In the rows, 128 means zero.
Y: several groups of rows, each row roughly a mix of its group's hidden directions
Y (124 x 16)
[[ 97 103 161  89 108 135 134 108  78  58 138 137 169  88 126 143]
 [190 122  94 159 102 182  85 110 124 157 110 110  85 151 148 119]
 [165 174 139  97 121  95 122 174 147 162 104 110  61  96 114 121]
 [149 163 125 135 117 105  48 131 181 121 155 119 169 154 132 163]
 [145 164 122 106  72 150 129 151 107 106 125 126 131  53 170  89]
 [153 105 174 151 129 153 131  83 158 120 136 103  73 133  83 182]
 [112  84 152 110  98  74 137 160 120 137 140 204 126  88 114 147]
 [107  97 130  87 111 154 169 138 135 135  60  66 107 122 139 159]
 [139 124 133 175 157 116  93 104 179 139 157 117 132 195 103 174]
 [114  78 133 157 169 135 170  98 151 177 115 171  96 141  84 124]
 [180 164 119 184 120 164  91  99 151 129 156 139 113  86 133  84]
 [128 146  93 137 137 121  92 139  68  84 128 113 175 111 170  75]
 [ 98 137 126  93 135 132 177 140 197 193 108 140 124 161 113 148]
 [113 137 115 154 140 119 125 123  66  79 170 158 176 113 152  77]
 [129 160 140 157 168 140 157 102 191 167 156 123 104 178  93 139]
 [ 81 151 157  74 155  71 134 148 136  98 126 135 175  90 106 130]
 [113 110 100 150 171 173 162  85 138 177 122 168 131 167 112  90]
 [151 144  93 182 173 160  95  91 128 129 134  89 133 188 134 107]
 [165 161 103 116  82 129  88 165  96 126 149 105 122 185 174 144]
 [ 98  96 124 136 163 132 181 112 151 186 125 192 119 148  95 113]
 [111 120 149  89  96  56 128 183 128 134 150 180 139 118 125 161]
 [ 87 114 124  70 109 111 158 168  90 106  99  87 152 155 158 159]
 [ 84 117 142 112 159  63 148 149  85 108 162 173 161 153 111 130]
 [126 113 165 101  98  81 157 164 126 149 150 194  92  99 103 150]
 [105  75 127  81 126 138 132 121 117 133  54 144 138  64 116 116]
 [167 122 112 151  60 114 100 166 119 150 164 185 112 117 163 127]
 [ 84  88 142 111 164  89 171 143 101 112  80 123 126  70 110 110]
 [136 131  81 155 102 169 113 126  91 106 124 121 165 105 189  74]
 [138 104 111 176 183 144 114  89  72 107 133 103 121 185 119 114]
 [126 176 112 146 202 132 146 113 151 155 108 109 115 118 105  63]
 [ 93  97 126 133 130 121 136 123 179 145 132 117 163 201 127 193]
 [102  92 106 173 170 142 122  81 122 128 150 177 180 162 118 107]
 [149 149 107 156 167 158  70  85 109  89 127  77 156 156 133 110]
 [139 144 154  74  59 129 135 163 114 100 120 104 110  74 152 153]
 [140  90 104 180 127 112 136 144 122 173 152 159  99 204 135 146]
 [158 175 113 166 139 128 121 126 159 173 171 187 113 123 121  78]
 [ 86 105 119  88 130  63 160 189  89 139 113 148 141 149 141 135]
 [104  94 116 116 125 133 128 118  53  88 129 171 174  95 145  90]
 [114 152 134  91  96  84 107 174  93  76 140 119 170  91 161 128]
 [116 151 169  69 102  70 119 164 139 113 147 162 140  83 109 152]
 [194 133 127 144  72 163  94 125 141 158 145 136  71 149 135 154]
 [123  61 149 159 139 107 127 112 112 121 147 136 109 188 101 190]
 [113  90 132  62 147 123 110 114  72 125  84 172 141 103  97 111]
 [179 167 133 152 125 130  61 112 152 125 169 109 115 181 118 160]
 [161 140 108 111  93 127  93 166 159 153  78  66  99 128 157 153]
 [129 135 143 109 118  89 127 150 124 139 140 205 125  53 110  93]
 [168 130 129 122  84 102  82 151 136 164 160 207 109 123 122 136]
 [ 88  89 117 107 145 139 136 108  68  84  99 136 181  94 138  96]
 [150 120 110 169 166 108 105 127 155 176 134 126  99 209 108 149]
 [103 155 152  68 133 167 140  98 122  79 101  75 158  97 122 130]
 [117 120 132 116 138 196 162  86 110  97  84  65 122 102 132 113]
 [160 165 129 128  98 100 134 176 135 158 137 163  83  66 137  90]
 [121 142  91 156 121 174 134 111 102 101 131 124 171  94 177  62]
 [183 186 139 162 139 142  91 103 133 127 188 134  96 158 109 118]
 [ 82 135 165 132 176  77 151 124 116  69 153 117 163 100 102 129]
 [129  96 141 102 130 130 129 122 190 183  82 125  93 143  90 176]
 [174 156  89 150 106 148  67 137  89 106 127  93 132 129 176  97]
 [ 87 121 148  94 147  96 187 154  58  88 122 115 125 110 127 115]
 [124 152 129 125 138 139  96 110  88  51 131  68 172 112 150 116]
 [147 144 130 150 174 143 153 104  61 124 158 132  82 173 105  92]
 [ 95 113 129  85 103  92 142 166 111 121 111 173 162  59 142 106]
 [ 94  78 127 149 118  98 175 155  91 109 119 156 136  63 150 101]
 [160 196  96 144 132 172 110 117 169 155 124 112 127 108 147  70]
 [140 104 161  93  68 117 105 140 132 119 150 139 119 158 122 211]
 [111 167 141  97 175  62 106 148  83  92 152 139 158 134 108 108]
 [108  75  90 122 156 143 126 111  84 154 107 159 152 202 128 122]
 [154 168 129 176 135 124 120 122 101  99 175 154 122  74 135  65]
 [ 95 113 123 135 117 120 207 169 114 120  96  75 108 100 165 120]
 [ 88  66 132 164 105 130 163 116 103  95 163 172 173 121 149 139]
 [106 107 133 105 126 154 215 135  81 136  98 122  84 108 132 102]
 [163 160 157  82  61 116 118 169 139 131 135 118  84 102 135 166]
 [ 98  96 142  69 120 123 156 144 146 144  76  88 117 156 117 187]
 [139 137  99 180 147 165  99  95 189 146 124  86 149 175 139 137]
 [154 210 115 113 129 140  82 133 151 117 142  71 145 164 147 128]
 [143 155  90 187  91 128 103 153 162 133 165 124 161 136 188 116]
 [101 157 142  61  87 133 166 149 173 162 144 158 145 151 130 161]
 [112  95 145 120 154 109 107 112  67  68 132  92 147 173 115 167]
 [113  95  97 158 185 135  97  85 119 139 125 172 175 163 110  97]
 [109  93 129  77 112 109 134 155 170 172  74 117 120 151 118 184]
 [141  93 109 137 100 118  80 126 105 139 150 221 160 117 135 113]
 [158 119 122 146 143  85 108 159 150 177 116 114  71 184 109 163]
 [143 154 129 174 170 117 127 115 182 170 162 132 102 188  98 138]
 [106 165 152 160 176 104 154 108 128 103 200 158 151 145 101 109]
 [ 92  97 116 123 158 143 133 108  82  80  97  66 168 160 143 137]
 [126 163 128 113 117 108  92 146  88  58 139  84 172 102 161 119]
 [117 132 150  81  89  73  87 163 139 103 141 153 171  96 131 165]
 [122 141 109 133 127 131 135 137  45  82 143 133 152 101 165  69]
 [143 161 123 161 114 129 103 125 110  86 164 147 158  60 154  74]
 [150 164 171 137 122 115 138 129 165 115 137 120  85  40 102 117]
 [122  76 133  92  84 130 112 135  67  88  98 140 145  75 147 134]
 [145 135  98 143 189 102 111 144 134 168  75  82  89 157 114 106]
 [ 63 121 148  83 170  89 178 142 103  99 108 111 159 120 112 130]
 [ 83 144 117  75 128 120 129 146 102  84 103  99 197 106 160 114]
 [179 186 112  99 104 129  91 163 131 151 101 100  87  99 146 100]
 [125 185  89 132 157  88 116 167 130 158 144 160 154 137 146  66]
 [137 141 145  96  81 104 142 171 113 123 123 155 105  41 140 107]
 [ 89 120 118 174 174 120 193 125 120 123 125 137 137  85 132  67]
 [111  65 132 149 139 110 110 105 128 135 152 179 153 187 103 173]
 [145 117 113 130 116 132 110 136 192 192 109 123 105 188 122 174]
 [139 103 110 148 139 176 153  94 155 196 119 169  95 168 108 118]
 [175 157 143 153 137 184  97  76 145 115 140  79  93 148 108 139]
 [144 107 108 106  78  91  94 186  89 123  99 136 127  84 167 123]
 [126 164 124 194 128  90 129 149 147 113 206 147 154 142 151 119]
 [ 86 104 131 106 133 124 155 131 134 122 126  92 155 209 133 189]
 [110 117  80 144 122 132 119 140 144 148 100 162 179  76 165  69]
 [107  73 135 138 186  76 125 124 131 157 109 162 120 160  77 147]
 [111  88 134 109 166  85 117 124 127 166 120 206 132 142  78 130]
 [ 83 117 120 105 138 109 154 145  54  84 143 123 175 165 153 125]
 [173 143  85 151 122 167  75 121 115 127  94  68 118 141 164 105]
 [ 65  95 134 117 146  78 152 143 102  97 144 162 191 130 130 135]
 [136  73 112 181 154 165 108  80  95 105 118  96 130 175 129 140]
 [136  95  99 132 138 174 143 108 164 198  73 126  95 157 119 127]
 [129 134  86 135 122  83 111 179  90 150 142 186 149 135 161  81]
 [116 159  99 135 155  76 101 171 106  99 109  84 165 107 162  90]
 [147  98  96  99  80 131 112 170 137 181  64 127 101 118 157 137]
 [171 166 143 126  94 144 122 143 185 150 112  78  71 103 130 150]
 [115 104 103 138 108 130 119 139 191 168 116 114 151 194 149 181]
 [108  88 117 136 155  98  99 114 146 158 140 204 171 165 102 138]
 [135 101 134 105 132 152 130 108 110 128  72 142 107  40 108  89]
 [ 92  76 147 121 153 130 121  83 128 110 139 148 170 180  94 178]
 [193 155 115 170 107 149  55 109 156 143 160 145 113 137 130 124]
 [125 100 112 117 166  94  94 127 106 151  99 197 142  92 100  82]
 [147 139 152 122  98 141 131 132 204 144  98  89  92  71 120 157]
 [125 159 147 113 118 137 101 113  90  45 155  86 171 110 146 134]]
one row of each group, then the others: which group is each in?
[126 165 121 125 114  93 126 168  67  84 164 138 151  97 164  86]  (112)
[150 166  77 176 128 175 117 119 123 131 136 103 143 138 178  70]  (77)
[145 178 127 117 153 186 124  88 113  97 108  69 121 102 127  85]  (126)
[ 85 130 160 121 155  97 187 127 158 148 167 186 136 138  90 137]  (121)

[157 151 126 107 134 100  90 140 135 168 128 203 113  86 100  87]  (77)
[117  87  85 166 151 143 118 121  98 115  92  69 148 178 163 129]  (77)
[105 140 120 169 146 109 180 147  67  89 165 125 136 117 158  80]  (112)
[141 114 139  76 111 111  93 141 183 179  86 144 109 125  96 171]  (112)
[128 136 102 171 164  99  70 122 158 130 150 120 174 192 130 142]  (126)
[138 161 125 132  91 138 133 153 168 130 140  58 120 177 163 178]  (112)
[100 122 104 148 166 179 122  69 117 100 132 124 194 151 135  99]  (77)
[ 78 110 133 156 138 119 138 108 124  72 164 143 209 111 143 126]  (112)
[103 119 120 131 215 106 132 105 130 149  94 150 137 118  81  81]  (77)
[ 92  72 135 146 152 135 130  85 125 111 147 146 172 187 108 171]  (77)
[142 109 117 114  67 172 117 125 125 121  96 140 136  48 161 106]  (126)
[171 173 117 174  96 175  99 111 171 120 156  85 124 131 160 130]  (112)
